128 stands for zero in the data rows.
Some points:
[98, 124, 116, 119, 146, 143, 116, 139, 80, 130, 106, 135, 139, 133, 125, 119, 131, 142, 150, 137, 135, 116, 163, 177, 106, 144, 108, 154, 162, 125, 126, 137]
[102, 169, 125, 93, 125, 101, 96, 169, 142, 139, 131, 139, 167, 153, 182, 89, 149, 142, 107, 110, 108, 145, 117, 135, 132, 164, 85, 136, 139, 105, 145, 125]
[102, 114, 140, 122, 139, 121, 134, 125, 146, 149, 90, 84, 133, 139, 115, 138, 146, 67, 134, 137, 164, 157, 110, 150, 158, 96, 130, 116, 81, 139, 143, 130]
[116, 76, 132, 69, 112, 118, 120, 108, 149, 170, 186, 129, 159, 89, 177, 170, 135, 143, 150, 108, 160, 138, 146, 150, 77, 98, 150, 132, 137, 129, 125, 167]
[136, 164, 142, 132, 93, 120, 196, 140, 121, 115, 142, 104, 118, 127, 144, 143, 134, 183, 164, 180, 181, 165, 111, 122, 156, 118, 104, 73, 118, 102, 105, 155]
[91, 116, 99, 158, 155, 89, 141, 151, 130, 128, 126, 147, 122, 164, 127, 127, 122, 141, 134, 83, 117, 142, 144, 91, 122, 133, 148, 101, 143, 137, 150, 102]
[144, 160, 170, 118, 174, 88, 139, 149, 147, 159, 135, 134, 129, 140, 140, 119, 102, 124, 142, 114, 152, 109, 106, 155, 150, 132, 153, 163, 123, 164, 130, 128]
[152, 124, 154, 68, 131, 124, 145, 128, 122, 131, 134, 155, 159, 108, 86, 139, 146, 137, 116, 143, 113, 121, 134, 97, 104, 165, 134, 128, 93, 117, 101, 81]
[73, 167, 114, 133, 140, 142, 112, 112, 97, 147, 169, 155, 126, 117, 95, 138, 107, 92, 150, 156, 134, 139, 143, 156, 113, 153, 105, 118, 110, 117, 114, 103]
[151, 128, 136, 172, 110, 154, 115, 187, 122, 149, 140, 147, 167, 91, 104, 98, 114, 151, 112, 127, 156, 150, 90, 143, 127, 130, 128, 119, 172, 130, 161, 148]
[118, 115, 141, 157, 140, 148, 120, 132, 115, 155, 136, 113, 115, 122, 115, 64, 97, 119, 113, 130, 109, 156, 148, 90, 67, 142, 158, 102, 126, 99, 164, 168]
[131, 123, 116, 132, 141, 141, 94, 123, 153, 136, 140, 88, 156, 123, 116, 138, 87, 153, 140, 99, 129, 133, 154, 149, 146, 122, 140, 134, 99, 163, 123, 131]
[168, 133, 122, 114, 160, 121, 173, 87, 108, 129, 149, 118, 152, 135, 91, 93, 132, 111, 112, 126, 145, 161, 117, 125, 124, 148, 135, 158, 130, 145, 126, 122]
[94, 114, 125, 158, 153, 149, 151, 138, 156, 110, 105, 105, 151, 132, 104, 129, 151, 151, 98, 123, 109, 129, 143, 163, 134, 135, 138, 124, 160, 132, 90, 105]
[133, 125, 97, 145, 118, 125, 143, 128, 115, 165, 129, 150, 171, 129, 102, 145, 114, 94, 133, 141, 121, 135, 163, 127, 165, 137, 99, 153, 102, 124, 122, 155]
[148, 117, 113, 142, 129, 129, 164, 187, 132, 150, 97, 107, 122, 127, 160, 168, 107, 97, 176, 135, 157, 139, 145, 81, 145, 112, 150, 95, 124, 92, 77, 109]
[138, 152, 115, 97, 138, 133, 159, 121, 135, 114, 117, 119, 70, 122, 159, 121, 98, 159, 187, 129, 131, 95, 93, 139, 138, 150, 150, 103, 134, 75, 58, 171]
[93, 122, 139, 145, 115, 163, 105, 133, 162, 91, 114, 144, 150, 149, 158, 144, 113, 106, 118, 125, 155, 124, 116, 128, 112, 146, 129, 116, 53, 139, 131, 154]
[129, 88, 139, 141, 118, 107, 176, 148, 121, 124, 100, 124, 103, 130, 99, 125, 141, 124, 118, 110, 83, 157, 128, 172, 128, 159, 111, 143, 107, 124, 124, 151]
[110, 125, 164, 152, 115, 140, 138, 73, 63, 127, 122, 175, 110, 125, 175, 144, 91, 144, 105, 132, 123, 113, 108, 116, 158, 91, 143, 141, 141, 138, 119, 84]
[119, 116, 146, 89, 112, 86, 133, 130, 182, 91, 136, 120, 123, 127, 93, 160, 109, 116, 124, 145, 117, 89, 130, 93, 93, 85, 94, 152, 150, 145, 143, 150]
[127, 177, 85, 131, 120, 101, 102, 100, 103, 98, 129, 139, 151, 131, 107, 119, 111, 149, 124, 131, 127, 121, 93, 128, 149, 126, 145, 165, 93, 106, 132, 130]
[129, 101, 107, 84, 134, 146, 140, 123, 129, 80, 169, 135, 106, 125, 132, 103, 131, 85, 116, 112, 157, 145, 125, 124, 182, 137, 165, 84, 176, 144, 153, 124]
[132, 123, 156, 120, 155, 161, 171, 91, 136, 102, 91, 141, 115, 79, 151, 107, 127, 146, 145, 138, 133, 126, 152, 158, 118, 134, 80, 120, 121, 134, 191, 108]
[78, 106, 87, 96, 150, 105, 127, 145, 95, 111, 128, 157, 144, 101, 131, 121, 158, 115, 116, 156, 128, 104, 110, 117, 167, 98, 146, 86, 143, 148, 117, 168]
[144, 90, 115, 129, 128, 105, 91, 119, 171, 127, 119, 140, 116, 137, 103, 150, 110, 136, 140, 152, 85, 144, 100, 168, 152, 148, 148, 121, 144, 70, 139, 90]
[129, 111, 123, 175, 149, 56, 113, 102, 144, 127, 124, 130, 115, 114, 144, 131, 154, 142, 141, 152, 148, 115, 127, 119, 102, 153, 135, 143, 110, 133, 145, 129]
[143, 133, 85, 142, 121, 133, 128, 148, 123, 172, 113, 115, 138, 113, 122, 128, 107, 121, 167, 124, 110, 126, 60, 122, 95, 90, 80, 143, 165, 124, 99, 85]
[138, 146, 130, 112, 161, 151, 130, 112, 106, 166, 116, 112, 122, 175, 116, 141, 121, 132, 116, 107, 104, 114, 100, 136, 128, 115, 142, 114, 122, 140, 168, 158]
[108, 104, 125, 126, 110, 105, 96, 83, 140, 129, 101, 154, 129, 139, 140, 78, 128, 91, 111, 94, 165, 124, 118, 159, 113, 81, 129, 107, 132, 131, 91, 103]
[122, 180, 113, 165, 160, 149, 143, 163, 165, 110, 128, 166, 94, 90, 133, 148, 149, 107, 105, 128, 119, 148, 107, 123, 108, 113, 138, 142, 109, 147, 131, 100]
[145, 125, 125, 134, 131, 115, 140, 121, 136, 174, 136, 146, 135, 166, 139, 135, 127, 138, 106, 103, 169, 105, 142, 105, 140, 172, 111, 99, 129, 148, 134, 106]
[166, 110, 128, 151, 102, 127, 161, 163, 109, 97, 135, 143, 136, 145, 155, 133, 131, 110, 138, 81, 80, 117, 123, 152, 111, 150, 163, 134, 108, 141, 130, 133]
[92, 99, 172, 162, 129, 134, 134, 124, 111, 131, 168, 130, 89, 108, 135, 125, 110, 127, 129, 94, 110, 101, 148, 124, 147, 81, 129, 172, 128, 72, 125, 109]
[65, 161, 166, 100, 35, 105, 145, 126, 153, 118, 108, 97, 159, 114, 98, 121, 146, 97, 161, 132, 101, 133, 138, 89, 120, 122, 157, 144, 173, 155, 156, 129]
[164, 115, 86, 135, 98, 153, 128, 97, 162, 130, 94, 172, 131, 159, 113, 125, 157, 130, 128, 151, 144, 128, 169, 113, 114, 104, 150, 156, 146, 114, 142, 132]
[133, 130, 79, 127, 128, 133, 127, 115, 133, 154, 123, 97, 88, 91, 127, 101, 119, 140, 125, 109, 113, 102, 157, 98, 137, 150, 94, 123, 114, 167, 124, 143]
[153, 190, 159, 119, 145, 129, 151, 123, 146, 82, 140, 120, 124, 161, 118, 125, 114, 134, 177, 123, 128, 121, 162, 103, 135, 92, 106, 70, 145, 47, 94, 170]
[168, 137, 146, 130, 110, 157, 134, 132, 158, 134, 107, 169, 127, 173, 138, 149, 144, 134, 150, 160, 104, 78, 145, 155, 120, 125, 129, 128, 146, 157, 161, 131]
[125, 152, 114, 130, 103, 108, 125, 134, 131, 129, 118, 137, 100, 119, 99, 158, 134, 181, 109, 98, 133, 164, 146, 138, 109, 97, 105, 126, 107, 157, 136, 128]
[134, 110, 129, 168, 149, 161, 114, 105, 147, 123, 199, 100, 166, 144, 132, 99, 164, 152, 156, 152, 78, 122, 117, 131, 128, 111, 115, 103, 103, 157, 128, 104]
[134, 128, 116, 109, 160, 173, 100, 174, 119, 116, 134, 115, 114, 143, 148, 147, 147, 123, 152, 137, 159, 119, 150, 93, 138, 145, 99, 188, 146, 126, 123, 108]
[133, 123, 101, 126, 141, 124, 142, 114, 141, 115, 143, 106, 112, 145, 159, 120, 82, 122, 97, 185, 118, 165, 142, 137, 119, 144, 145, 165, 120, 126, 131, 120]
There is one direction along which these points spread out most. For each point below, how far along it does it lie, from 0 to 99? 50 is the average, and the first point above lies past it. One standard deviation of the points above along it is 16.
[140, 149, 161, 146, 143, 112, 114, 115, 101, 127, 102, 69, 155, 109, 130, 184, 144, 126, 73, 114, 125, 108, 126, 135, 124, 165, 124, 131, 158, 100, 153, 136] 57
[134, 123, 137, 124, 139, 161, 141, 105, 121, 127, 112, 132, 145, 151, 157, 118, 169, 145, 147, 89, 128, 160, 77, 95, 118, 138, 87, 171, 126, 123, 109, 144] 50
[100, 89, 162, 102, 107, 157, 92, 139, 104, 133, 146, 166, 101, 129, 120, 140, 113, 162, 108, 133, 100, 138, 102, 96, 162, 104, 123, 156, 98, 104, 138, 140] 54
[128, 128, 145, 171, 140, 137, 102, 111, 134, 144, 133, 128, 122, 131, 125, 158, 132, 119, 59, 157, 123, 129, 122, 109, 137, 156, 109, 126, 156, 161, 83, 162] 59
[123, 130, 126, 124, 79, 121, 94, 126, 117, 136, 157, 105, 82, 158, 119, 101, 183, 75, 101, 99, 170, 125, 145, 163, 126, 133, 152, 120, 113, 109, 128, 88] 60
[127, 116, 165, 140, 142, 138, 78, 142, 113, 147, 118, 137, 96, 113, 96, 95, 155, 164, 162, 153, 144, 120, 124, 102, 129, 143, 178, 137, 140, 144, 140, 122] 56
[129, 124, 77, 97, 98, 137, 175, 146, 123, 120, 141, 94, 143, 98, 123, 113, 141, 137, 66, 152, 155, 52, 138, 130, 137, 100, 153, 114, 115, 119, 140, 129] 47
[153, 109, 141, 118, 126, 100, 97, 152, 75, 75, 123, 93, 132, 161, 120, 120, 93, 119, 116, 157, 137, 138, 131, 127, 85, 119, 103, 103, 133, 158, 131, 102] 54
[192, 145, 137, 119, 115, 110, 92, 130, 118, 137, 108, 125, 128, 88, 167, 128, 158, 130, 112, 122, 83, 166, 163, 143, 158, 110, 136, 122, 117, 136, 103, 129] 51
[148, 145, 141, 116, 114, 139, 87, 99, 121, 103, 114, 123, 124, 92, 119, 153, 97, 99, 146, 102, 110, 112, 114, 135, 123, 167, 114, 111, 143, 145, 135, 144] 52
